In the data rows, the value 500 means zero.
Some points:
{376, 296, 514, 670, 505, 722, 507, 371, 498, 418, 317, 481, 524, 474,
 482, 421, 686, 412, 407, 277, 150, 462, 469, 378, 368, 540, 649, 634,
 488, 503, 283, 558, 281, 297, 611, 456, 363, 664, 571, 472, 536, 232,
 490}
{451, 653, 647, 590, 547, 740, 518, 400, 545, 709, 461, 626, 516, 554,
 552, 464, 564, 431, 418, 555, 650, 475, 448, 553, 602, 542, 454, 199,
 431, 698, 718, 626, 528, 284, 555, 467, 497, 715, 385, 381, 597, 334,
 492}
{412, 512, 481, 566, 422, 431, 497, 607, 488, 335, 408, 504, 520, 451,
 412, 636, 590, 763, 550, 444, 730, 406, 550, 296, 406, 428, 459, 569,
 430, 222, 556, 637, 584, 339, 681, 321, 327, 512, 427, 428, 235, 466,
 522}
{364, 363, 260, 675, 533, 435, 551, 625, 581, 459, 576, 536, 496, 524,
 593, 400, 555, 454, 521, 534, 506, 374, 515, 284, 634, 462, 336, 395,
 486, 514, 644, 276, 491, 448, 390, 467, 568, 588, 640, 491, 848, 471,
 445}
{530, 610, 569, 511, 564, 627, 450, 382, 316, 404, 497, 253, 361, 371,
 424, 589, 487, 418, 638, 545, 573, 564, 371, 440, 531, 492, 385, 441,
 354, 501, 369, 447, 517, 276, 233, 622, 336, 563, 530, 695, 594, 483,
 698}
{371, 182, 532, 548, 373, 502, 612, 518, 581, 562, 607, 379, 737, 503,
 555, 718, 576, 459, 400, 500, 405, 424, 461, 846, 327, 374, 407, 474,
 397, 400, 463, 588, 693, 706, 371, 384, 553, 544, 463, 487, 467, 541,
 570}
{534, 678, 549, 384, 432, 591, 666, 443, 438, 365, 522, 509, 385, 496,
 439, 476, 564, 484, 555, 388, 378, 446, 418, 444, 542, 513, 580, 362,
 458, 599, 744, 496, 297, 481, 425, 355, 636, 378, 408, 378, 575, 559,
 776}
{226, 641, 420, 677, 312, 505, 323, 538, 526, 495, 412, 420, 234, 581,
 495, 524, 391, 358, 305, 596, 509, 461, 517, 828, 367, 494, 464, 705,
 657, 241, 440, 392, 475, 452, 560, 475, 416, 338, 503, 377, 423, 524,
 545}
{491, 730, 397, 367, 437, 535, 446, 583, 609, 329, 719, 578, 615, 454,
 490, 289, 357, 308, 414, 495, 419, 657, 458, 452, 255, 487, 288, 703,
 581, 581, 422, 482, 568, 527, 414, 380, 674, 780, 250, 506, 404, 577,
 420}
{475, 203, 739, 286, 571, 332, 441, 609, 536, 736, 621, 638, 522, 424,
 452, 645, 557, 592, 511, 535, 542, 557, 601, 452, 534, 640, 498, 702,
 547, 463, 568, 240, 260, 475, 394, 457, 430, 475, 489, 485, 456, 430,
 489}
{350, 450, 301, 661, 566, 430, 409, 621, 708, 633, 461, 527, 310, 400,
 489, 623, 638, 480, 338, 510, 371, 724, 345, 423, 601, 716, 532, 482,
 398, 486, 650, 480, 477, 482, 569, 696, 881, 465, 433, 676, 293, 591,
 385}
{683, 454, 376, 437, 375, 579, 404, 424, 541, 407, 647, 501, 596, 555,
 465, 454, 336, 781, 670, 446, 347, 745, 635, 574, 504, 436, 338, 186,
 582, 463, 517, 624, 311, 257, 659, 508, 479, 207, 415, 455, 531, 576,
 637}
{641, 540, 401, 515, 518, 671, 391, 408, 471, 434, 351, 459, 679, 573,
 609, 554, 228, 593, 658, 505, 628, 504, 756, 570, 527, 299, 555, 402,
 367, 496, 620, 397, 136, 490, 638, 326, 579, 608, 454, 489, 465, 690,
 479}
{589, 446, 360, 415, 453, 416, 588, 513, 472, 796, 416, 492, 583, 490,
 325, 597, 515, 439, 775, 387, 541, 498, 575, 589, 556, 722, 496, 557,
 555, 446, 506, 392, 790, 572, 622, 591, 516, 506, 459, 488, 573, 422,
 464}
{386, 318, 514, 398, 599, 465, 303, 471, 503, 337, 544, 521, 592, 350,
 417, 230, 552, 357, 480, 533, 689, 556, 555, 676, 471, 485, 709, 392,
 644, 416, 570, 539, 616, 563, 316, 451, 602, 530, 427, 579, 597, 602,
 327}
{494, 550, 517, 480, 569, 643, 513, 621, 574, 491, 693, 412, 453, 374,
 502, 795, 580, 496, 575, 614, 428, 329, 660, 417, 608, 423, 569, 490,
 853, 378, 497, 653, 498, 761, 538, 354, 440, 620, 447, 581, 566, 448,
 464}
{353, 624, 628, 400, 612, 490, 552, 729, 581, 458, 532, 293, 705, 612,
 426, 345, 558, 466, 387, 445, 450, 668, 540, 528, 659, 775, 549, 387,
 533, 396, 406, 408, 525, 413, 518, 519, 698, 609, 865, 483, 417, 686,
 445}
{606, 828, 644, 544, 434, 464, 499, 335, 584, 601, 373, 521, 501, 492,
 601, 448, 333, 754, 630, 381, 333, 316, 391, 553, 654, 433, 485, 689,
 528, 641, 469, 328, 781, 588, 296, 499, 323, 471, 586, 663, 422, 478,
 430}
{678, 531, 398, 519, 572, 379, 453, 455, 474, 592, 512, 233, 407, 710,
 627, 357, 467, 559, 620, 513, 493, 534, 286, 524, 552, 598, 545, 447,
 271, 468, 600, 667, 279, 620, 554, 208, 492, 557, 403, 456, 534, 402,
 498}
{354, 477, 482, 510, 610, 399, 317, 749, 377, 342, 516, 526, 662, 286,
 461, 357, 372, 569, 368, 531, 303, 538, 490, 631, 447, 534, 595, 505,
 435, 557, 598, 531, 624, 757, 688, 632, 274, 570, 677, 414, 526, 558,
 658}
{348, 423, 615, 785, 660, 552, 627, 468, 516, 426, 421, 656, 404, 561,
 661, 580, 643, 605, 535, 620, 545, 660, 513, 557, 304, 587, 416, 501,
 691, 376, 428, 350, 653, 699, 597, 432, 506, 519, 422, 431, 362, 580,
 648}
{323, 496, 453, 527, 624, 537, 475, 578, 570, 382, 504, 406, 575, 513,
 407, 179, 528, 400, 338, 564, 523, 340, 636, 620, 467, 585, 321, 297,
 458, 578, 355, 411, 488, 848, 521, 669, 441, 399, 499, 512, 205, 455,
 581}
{513, 433, 658, 336, 516, 533, 713, 565, 479, 781, 284, 632, 407, 477,
 363, 399, 285, 573, 595, 620, 383, 377, 466, 299, 435, 460, 348, 521,
 452, 542, 417, 600, 578, 586, 351, 329, 477, 305, 624, 609, 486, 500,
 399}
{604, 411, 575, 485, 636, 548, 529, 693, 477, 500, 486, 722, 513, 577,
 528, 588, 449, 452, 757, 417, 457, 337, 268, 605, 535, 545, 508, 540,
 614, 365, 524, 533, 542, 400, 385, 740, 529, 388, 484, 475, 410, 484,
 327}
{488, 320, 639, 417, 605, 554, 439, 399, 521, 549, 516, 379, 493, 705,
 312, 667, 364, 585, 560, 532, 557, 479, 429, 302, 511, 531, 590, 722,
 539, 557, 567, 497, 611, 615, 564, 739, 582, 464, 475, 469, 511, 546,
 412}
{605, 464, 570, 381, 357, 530, 462, 423, 435, 744, 497, 261, 574, 320,
 746, 299, 434, 591, 459, 540, 570, 335, 378, 351, 419, 337, 463, 408,
 678, 332, 594, 413, 424, 450, 570, 669, 522, 543, 418, 559, 542, 569,
 522}
{747, 618, 662, 327, 452, 522, 443, 246, 401, 452, 621, 742, 167, 632,
 470, 429, 584, 374, 400, 613, 456, 441, 411, 567, 625, 379, 495, 445,
 146, 391, 399, 285, 743, 433, 634, 459, 467, 412, 556, 709, 528, 596,
 482}
{604, 750, 444, 581, 525, 193, 722, 461, 574, 499, 570, 452, 577, 565,
 435, 489, 310, 467, 399, 436, 425, 638, 712, 380, 218, 400, 742, 324,
 468, 386, 476, 428, 432, 493, 369, 623, 515, 489, 294, 406, 432, 488,
 375}
{547, 448, 550, 571, 588, 190, 523, 389, 446, 489, 512, 464, 565, 498,
 560, 485, 542, 262, 534, 533, 449, 538, 414, 438, 752, 267, 571, 482,
 467, 752, 421, 512, 558, 247, 585, 373, 503, 423, 428, 453, 530, 427,
 683}
{563, 444, 244, 298, 590, 686, 638, 419, 461, 432, 477, 574, 341, 457,
 494, 587, 544, 536, 289, 326, 671, 643, 326, 543, 589, 331, 620, 435,
 488, 655, 379, 426, 514, 500, 483, 499, 400, 579, 560, 422, 599, 318,
 506}
{550, 596, 440, 433, 430, 498, 528, 508, 614, 561, 457, 675, 650, 543,
 407, 568, 465, 639, 577, 774, 578, 300, 409, 500, 433, 587, 742, 642,
 551, 580, 448, 447, 556, 413, 478, 574, 541, 453, 610, 665, 470, 399,
 573}
{292, 515, 539, 490, 306, 445, 604, 557, 362, 416, 708, 382, 533, 341,
 696, 469, 449, 492, 684, 593, 666, 396, 449, 497, 478, 395, 536, 331,
 489, 691, 439, 500, 291, 668, 609, 433, 409, 485, 483, 487, 683, 625,
 204}
{636, 389, 398, 786, 384, 507, 521, 591, 443, 667, 567, 558, 623, 537,
 174, 586, 651, 423, 512, 556, 585, 691, 417, 408, 676, 557, 500, 714,
 651, 445, 579, 566, 403, 634, 439, 610, 566, 527, 623, 444, 493, 717,
 428}
{517, 732, 381, 425, 733, 570, 302, 401, 359, 445, 512, 479, 667, 436,
 599, 560, 704, 500, 377, 440, 528, 523, 525, 388, 441, 478, 358, 603,
 418, 603, 489, 552, 542, 475, 459, 454, 538, 160, 537, 414, 594, 344,
 442}
{559, 403, 540, 641, 396, 509, 586, 669, 488, 284, 395, 253, 285, 469,
 520, 605, 594, 593, 361, 608, 463, 478, 720, 716, 393, 570, 482, 648,
 599, 641, 607, 465, 668, 356, 519, 438, 513, 447, 374, 445, 351, 525,
 393}
{606, 553, 328, 291, 395, 184, 299, 360, 335, 437, 373, 678, 399, 696,
 500, 585, 494, 614, 514, 492, 326, 531, 640, 517, 439, 500, 375, 326,
 551, 593, 430, 670, 374, 415, 410, 555, 473, 722, 516, 438, 336, 681,
 559}
{504, 558, 500, 434, 677, 468, 734, 361, 519, 526, 559, 523, 398, 367,
 586, 418, 596, 509, 537, 451, 601, 588, 653, 651, 628, 360, 420, 701,
 267, 451, 421, 813, 384, 420, 485, 679, 496, 563, 543, 481, 671, 413,
 627}
{543, 395, 524, 498, 322, 674, 387, 630, 496, 703, 598, 682, 446, 572,
 656, 477, 366, 426, 570, 441, 575, 431, 643, 279, 525, 626, 720, 585,
 436, 549, 478, 620, 716, 497, 357, 547, 482, 370, 598, 518, 468, 580,
 562}
{587, 464, 712, 642, 302, 443, 524, 380, 599, 304, 258, 572, 484, 560,
 571, 607, 590, 284, 284, 210, 696, 536, 450, 421, 488, 613, 399, 554,
 541, 545, 411, 648, 295, 562, 652, 512, 457, 553, 626, 579, 771, 185,
 542}
There is one direction along which these points spread out most. Take the direction at right angles to it along which they spread out most. Go by this last direction. Where along it does each point below lie, from 0 to 99? The average is 50, and the first point in the table lies past the average. One standard deviation of the points above along it is 16.
{543, 395, 524, 498, 322, 674, 387, 630, 496, 703, 598, 682, 446, 572,
 656, 477, 366, 426, 570, 441, 575, 431, 643, 279, 525, 626, 720, 585,
 436, 549, 478, 620, 716, 497, 357, 547, 482, 370, 598, 518, 468, 580,
 562} 23
{491, 730, 397, 367, 437, 535, 446, 583, 609, 329, 719, 578, 615, 454,
 490, 289, 357, 308, 414, 495, 419, 657, 458, 452, 255, 487, 288, 703,
 581, 581, 422, 482, 568, 527, 414, 380, 674, 780, 250, 506, 404, 577,
 420} 70
{226, 641, 420, 677, 312, 505, 323, 538, 526, 495, 412, 420, 234, 581,
 495, 524, 391, 358, 305, 596, 509, 461, 517, 828, 367, 494, 464, 705,
 657, 241, 440, 392, 475, 452, 560, 475, 416, 338, 503, 377, 423, 524,
 545} 67
{376, 296, 514, 670, 505, 722, 507, 371, 498, 418, 317, 481, 524, 474,
 482, 421, 686, 412, 407, 277, 150, 462, 469, 378, 368, 540, 649, 634,
 488, 503, 283, 558, 281, 297, 611, 456, 363, 664, 571, 472, 536, 232,
 490} 60
{353, 624, 628, 400, 612, 490, 552, 729, 581, 458, 532, 293, 705, 612,
 426, 345, 558, 466, 387, 445, 450, 668, 540, 528, 659, 775, 549, 387,
 533, 396, 406, 408, 525, 413, 518, 519, 698, 609, 865, 483, 417, 686,
 445} 61
{323, 496, 453, 527, 624, 537, 475, 578, 570, 382, 504, 406, 575, 513,
 407, 179, 528, 400, 338, 564, 523, 340, 636, 620, 467, 585, 321, 297,
 458, 578, 355, 411, 488, 848, 521, 669, 441, 399, 499, 512, 205, 455,
 581} 73
{606, 553, 328, 291, 395, 184, 299, 360, 335, 437, 373, 678, 399, 696,
 500, 585, 494, 614, 514, 492, 326, 531, 640, 517, 439, 500, 375, 326,
 551, 593, 430, 670, 374, 415, 410, 555, 473, 722, 516, 438, 336, 681,
 559} 60
{563, 444, 244, 298, 590, 686, 638, 419, 461, 432, 477, 574, 341, 457,
 494, 587, 544, 536, 289, 326, 671, 643, 326, 543, 589, 331, 620, 435,
 488, 655, 379, 426, 514, 500, 483, 499, 400, 579, 560, 422, 599, 318,
 506} 49
{504, 558, 500, 434, 677, 468, 734, 361, 519, 526, 559, 523, 398, 367,
 586, 418, 596, 509, 537, 451, 601, 588, 653, 651, 628, 360, 420, 701,
 267, 451, 421, 813, 384, 420, 485, 679, 496, 563, 543, 481, 671, 413,
 627} 50
{364, 363, 260, 675, 533, 435, 551, 625, 581, 459, 576, 536, 496, 524,
 593, 400, 555, 454, 521, 534, 506, 374, 515, 284, 634, 462, 336, 395,
 486, 514, 644, 276, 491, 448, 390, 467, 568, 588, 640, 491, 848, 471,
 445} 52
{354, 477, 482, 510, 610, 399, 317, 749, 377, 342, 516, 526, 662, 286,
 461, 357, 372, 569, 368, 531, 303, 538, 490, 631, 447, 534, 595, 505,
 435, 557, 598, 531, 624, 757, 688, 632, 274, 570, 677, 414, 526, 558,
 658} 67
{636, 389, 398, 786, 384, 507, 521, 591, 443, 667, 567, 558, 623, 537,
 174, 586, 651, 423, 512, 556, 585, 691, 417, 408, 676, 557, 500, 714,
 651, 445, 579, 566, 403, 634, 439, 610, 566, 527, 623, 444, 493, 717,
 428} 40
{589, 446, 360, 415, 453, 416, 588, 513, 472, 796, 416, 492, 583, 490,
 325, 597, 515, 439, 775, 387, 541, 498, 575, 589, 556, 722, 496, 557,
 555, 446, 506, 392, 790, 572, 622, 591, 516, 506, 459, 488, 573, 422,
 464} 27
{604, 411, 575, 485, 636, 548, 529, 693, 477, 500, 486, 722, 513, 577,
 528, 588, 449, 452, 757, 417, 457, 337, 268, 605, 535, 545, 508, 540,
 614, 365, 524, 533, 542, 400, 385, 740, 529, 388, 484, 475, 410, 484,
 327} 26
